(in the rows, 100 means zero)
Families of rows that turns and mirrors carry onto each other, the same ones carrying the whole set onto itself: the rest of each named row's family, in list order
4 families of 8 rows
razer: [102, 95, 102, 91, 92, 109, 95, 101, 103, 101, 96, 98, 126, 98]
Kon: [100, 92, 105, 91, 95, 108, 99, 109, 97, 99, 100, 105, 130, 99]
bevok: [114, 85, 94, 83, 111, 101, 98, 101, 75, 84, 85, 101, 86, 105]
sogo: [115, 94, 97, 107, 110, 108, 97, 103, 101, 85, 97, 98, 122, 104]
mudav: [114, 90, 101, 101, 101, 90, 98, 108, 89, 90, 84, 101, 94, 119]
mizuf: [109, 90, 87, 90, 114, 93, 84, 93, 86, 75, 97, 100, 118, 92]
pafe: [104, 87, 95, 73, 103, 98, 88, 93, 79, 94, 99, 105, 129, 95]
sete: [104, 87, 96, 80, 91, 107, 94, 93, 66, 96, 89, 118, 103, 112]
gigo: [102, 92, 100, 80, 106, 98, 85, 85, 81, 88, 95, 108, 129, 92]
nosum: [115, 84, 94, 84, 107, 101, 90, 102, 70, 85, 81, 106, 93, 113]
lanor: [101, 93, 104, 96, 82, 98, 102, 98, 85, 102, 92, 113, 103, 118]
Noz: [100, 95, 110, 90, 99, 109, 98, 97, 99, 97, 95, 101, 129, 99]
Sotu: [98, 97, 100, 92, 83, 99, 108, 101, 84, 98, 96, 115, 100, 110]
Rufun: [119, 82, 87, 92, 112, 95, 84, 95, 83, 78, 99, 99, 116, 97]
Gutib: [103, 96, 95, 83, 91, 107, 100, 92, 69, 93, 92, 122, 101, 110]
goseb: [116, 88, 94, 83, 110, 108, 97, 99, 73, 86, 83, 106, 91, 110]
Buf: [116, 89, 97, 108, 103, 103, 94, 110, 99, 83, 101, 99, 119, 104]
Nuzos: [119, 89, 108, 103, 97, 95, 99, 111, 92, 90, 89, 102, 90, 108]
teke: [103, 99, 106, 96, 86, 94, 107, 95, 87, 97, 90, 116, 99, 111]
bil: [117, 95, 90, 102, 106, 104, 93, 107, 102, 85, 96, 93, 119, 101]
Sok: [102, 91, 95, 77, 96, 101, 81, 91, 85, 92, 96, 106, 126, 88]
Fetom: [110, 96, 89, 107, 108, 104, 96, 104, 99, 80, 100, 95, 121, 102]
Dil: [126, 83, 93, 87, 109, 103, 92, 99, 73, 88, 88, 102, 91, 107]
mumo: [98, 93, 103, 93, 98, 114, 99, 101, 99, 96, 100, 98, 128, 99]
vum: [115, 92, 83, 88, 111, 99, 80, 99, 85, 77, 95, 102, 120, 93]
lipe: [102, 90, 92, 76, 95, 108, 101, 95, 68, 92, 94, 115, 98, 107]
sek: [96, 89, 100, 77, 102, 102, 87, 91, 84, 91, 94, 102, 126, 88]
kevo: [103, 100, 108, 92, 83, 97, 104, 106, 82, 103, 96, 118, 106, 109]
Tuz: [116, 91, 87, 97, 117, 100, 86, 92, 85, 75, 97, 104, 119, 97]
kedoz: [109, 91, 102, 99, 97, 92, 105, 107, 93, 88, 89, 100, 87, 110]
Motu: [115, 92, 108, 96, 102, 94, 103, 102, 92, 90, 81, 101, 88, 112]
Mik: [109, 94, 92, 75, 94, 104, 96, 95, 65, 101, 93, 116, 105, 107]

The rest of the family of Sotu: bevok, sogo, gigo, Noz, lipe, Tuz, kedoz
The rest of the family of Kon: pafe, Rufun, Buf, Nuzos, Dil, kevo, Mik

Families of rows that turns and mirrors carry onto each other, the same ones carrying the whole set onto itself: the rest of each named row's family, in list order
5 families of 3 rows
Kef: [88, 99, 87, 108, 97, 113, 117, 106, 96, 99, 103, 90, 100, 89, 89, 110, 103, 84, 92, 108]
pez: [95, 108, 107, 97, 102, 93, 111, 124, 96, 103, 103, 102, 84, 118, 118, 104, 114, 79, 82, 117]
let: [88, 99, 82, 100, 94, 106, 122, 106, 91, 103, 105, 90, 95, 91, 85, 107, 109, 80, 94, 111]
gipu: [96, 85, 92, 86, 90, 87, 94, 112, 79, 109, 96, 95, 73, 93, 108, 101, 114, 94, 78, 122]
nusur: [110, 105, 87, 102, 83, 118, 97, 97, 101, 106, 105, 90, 97, 94, 107, 108, 122, 97, 93, 117]
gelu: [95, 108, 109, 100, 104, 96, 108, 124, 98, 101, 101, 103, 86, 117, 119, 106, 112, 80, 81, 115]
risa: [98, 99, 92, 98, 98, 102, 94, 112, 88, 120, 93, 100, 74, 91, 108, 95, 109, 105, 76, 118]
vefu: [95, 85, 101, 101, 96, 99, 84, 112, 87, 103, 91, 95, 81, 91, 114, 105, 107, 102, 75, 116]
lotu: [86, 91, 87, 102, 94, 105, 117, 105, 91, 93, 104, 87, 100, 90, 89, 115, 106, 79, 92, 109]
Vol: [110, 90, 113, 99, 97, 83, 119, 88, 86, 105, 106, 97, 87, 105, 105, 107, 97, 89, 86, 110]
Refez: [109, 93, 89, 95, 79, 109, 94, 95, 94, 97, 107, 87, 98, 95, 108, 115, 125, 90, 92, 119]
vafi: [110, 96, 115, 106, 101, 90, 117, 87, 92, 106, 104, 97, 89, 104, 106, 105, 93, 96, 84, 107]
monop: [110, 103, 82, 90, 80, 109, 103, 97, 94, 108, 108, 89, 92, 96, 103, 106, 128, 91, 95, 121]
lano: [95, 104, 109, 97, 102, 93, 109, 125, 95, 98, 103, 101, 85, 117, 120, 107, 113, 78, 82, 117]
Fod: [111, 100, 110, 99, 99, 86, 123, 88, 88, 114, 107, 99, 84, 104, 101, 101, 96, 92, 86, 109]

The rest of the family of Fod: Vol, vafi
The rest of the family of lotu: Kef, let
The rest of the family of gipu: risa, vefu
The rest of the family of gelu: pez, lano

